500 stands for zero in the data rows.
Some points, one per row:
tensor([457, 101, 506, 538, 764, 455, 370, 624, 609, 453, 521, 652, 407, 437, 430, 596])
tensor([436, 474, 517, 433, 462, 618, 436, 607, 472, 465, 466, 460, 455, 432, 570, 453])
tensor([460, 419, 465, 537, 651, 370, 295, 477, 724, 481, 559, 669, 496, 344, 555, 382])
tensor([683, 528, 612, 678, 408, 322, 501, 603, 225, 881, 518, 437, 687, 459, 523, 367])
tensor([686, 563, 624, 740, 353, 287, 561, 601, 230, 999, 661, 456, 713, 503, 556, 354])
tensor([437, 370, 421, 380, 533, 646, 464, 666, 594, 447, 485, 349, 425, 464, 495, 545])
tensor([463, 758, 478, 519, 599, 430, 711, 265, 536, 421, 594, 577, 598, 610, 382, 525])
tensor([570, 675, 561, 485, 440, 413, 476, 457, 512, 447, 420, 535, 638, 427, 574, 323])
tensor([480, 753, 445, 489, 533, 541, 689, 269, 486, 405, 475, 610, 599, 578, 455, 421])
tensor([475, 626, 506, 529, 476, 539, 524, 396, 429, 459, 442, 608, 539, 508, 544, 527])
tensor([526, 377, 444, 381, 536, 665, 461, 669, 593, 473, 540, 359, 450, 492, 498, 632])
tensor([419, 406, 404, 352, 545, 744, 465, 605, 576, 408, 559, 420, 464, 518, 519, 576])
tensor([471, 388, 422, 416, 542, 604, 510, 697, 500, 405, 461, 398, 481, 519, 506, 589])
tensor([552, 767, 521, 579, 434, 373, 676, 288, 493, 425, 455, 518, 627, 541, 430, 538])
tensor([583, 475, 581, 602, 553, 272, 397, 464, 494, 455, 474, 581, 535, 342, 520, 401])
tensor([622, 417, 658, 637, 479, 328, 441, 501, 513, 518, 445, 651, 560, 401, 492, 389])
tensor([290, 460, 518, 373, 335, 528, 380, 593, 413, 533, 253, 389, 311, 488, 452, 516])
Here are 10 more points, each followed by its number:
tensor([543, 455, 545, 524, 380, 564, 475, 753, 434, 630, 537, 444, 436, 442, 530, 527]) 0
tensor([604, 875, 434, 646, 559, 542, 751, 218, 434, 376, 482, 689, 748, 593, 455, 530]) 1
tensor([771, 725, 774, 747, 113, 359, 778, 465, 294, 513, 327, 452, 618, 616, 621, 677]) 2
tensor([391, 482, 502, 387, 492, 554, 402, 569, 495, 417, 475, 481, 398, 486, 536, 492]) 3
tensor([469, 365, 538, 444, 413, 645, 446, 708, 406, 498, 407, 360, 329, 526, 540, 612]) 4
tensor([544,  90, 516, 604, 800, 336, 248, 508, 704, 545, 634, 844, 279, 328, 491, 505]) 5
tensor([411, 476, 499, 518, 344, 560, 443, 489, 392, 532, 321, 429, 399, 554, 552, 540]) 6
tensor([473, 232, 455, 572, 802, 190, 206, 399, 796, 591, 708, 862, 343, 200, 561, 452]) 7
tensor([560, 774, 532, 566, 560, 413, 668, 295, 460, 449, 436, 601, 659, 562, 463, 431]) 8
tensor([496, 517, 657, 595,  79, 492, 355, 603, 237, 728, 224, 356, 141, 574, 477, 653]) 9
Which two of these numbered points are nearest to each point below by angle, seen from the average point of the first points? Their numbers follow each, nearest first.
tensor([498, 710, 399, 492, 478, 571, 694, 361, 482, 451, 498, 597, 639, 600, 492, 554]) > 1 8
tensor([705, 605, 786, 628, 262, 412, 700, 496, 397, 545, 411, 443, 576, 586, 549, 574]) > 2 9
tensor([293, 277, 180, 489, 743, 399, 635, 343, 704, 626, 849, 427, 675, 718, 237, 584]) > 7 5
tensor([602, 554, 504, 543, 332, 517, 585, 588, 406, 557, 394, 429, 420, 536, 509, 560]) > 9 2
tensor([457, 594, 449, 520, 523, 615, 588, 431, 491, 408, 511, 526, 544, 562, 488, 533]) > 1 8
tensor([497, 399, 554, 429, 444, 669, 560, 613, 466, 474, 474, 437, 511, 551, 547, 616]) > 4 0
tensor([465, 613, 431, 470, 412, 531, 439, 418, 437, 446, 448, 501, 461, 487, 472, 549]) > 6 3
tensor([445, 643, 373, 491, 614, 548, 680, 307, 569, 463, 647, 523, 599, 629, 416, 516]) > 1 8
tensor([563, 473, 630, 559, 390, 482, 525, 647, 433, 703, 507, 411, 560, 508, 583, 556]) > 0 9
tensor([490,   0, 519, 642, 863, 272, 282, 509, 698, 479, 605, 897, 283, 395, 367, 521]) > 5 7
tensor([714, 537, 719, 734, 278, 216, 586, 554, 279, 791, 453, 417, 680, 495, 555, 434]) > 2 9
tensor([401, 339, 396, 523, 717, 362, 433, 343, 683, 580, 724, 609, 470, 482, 411, 480]) > 7 5
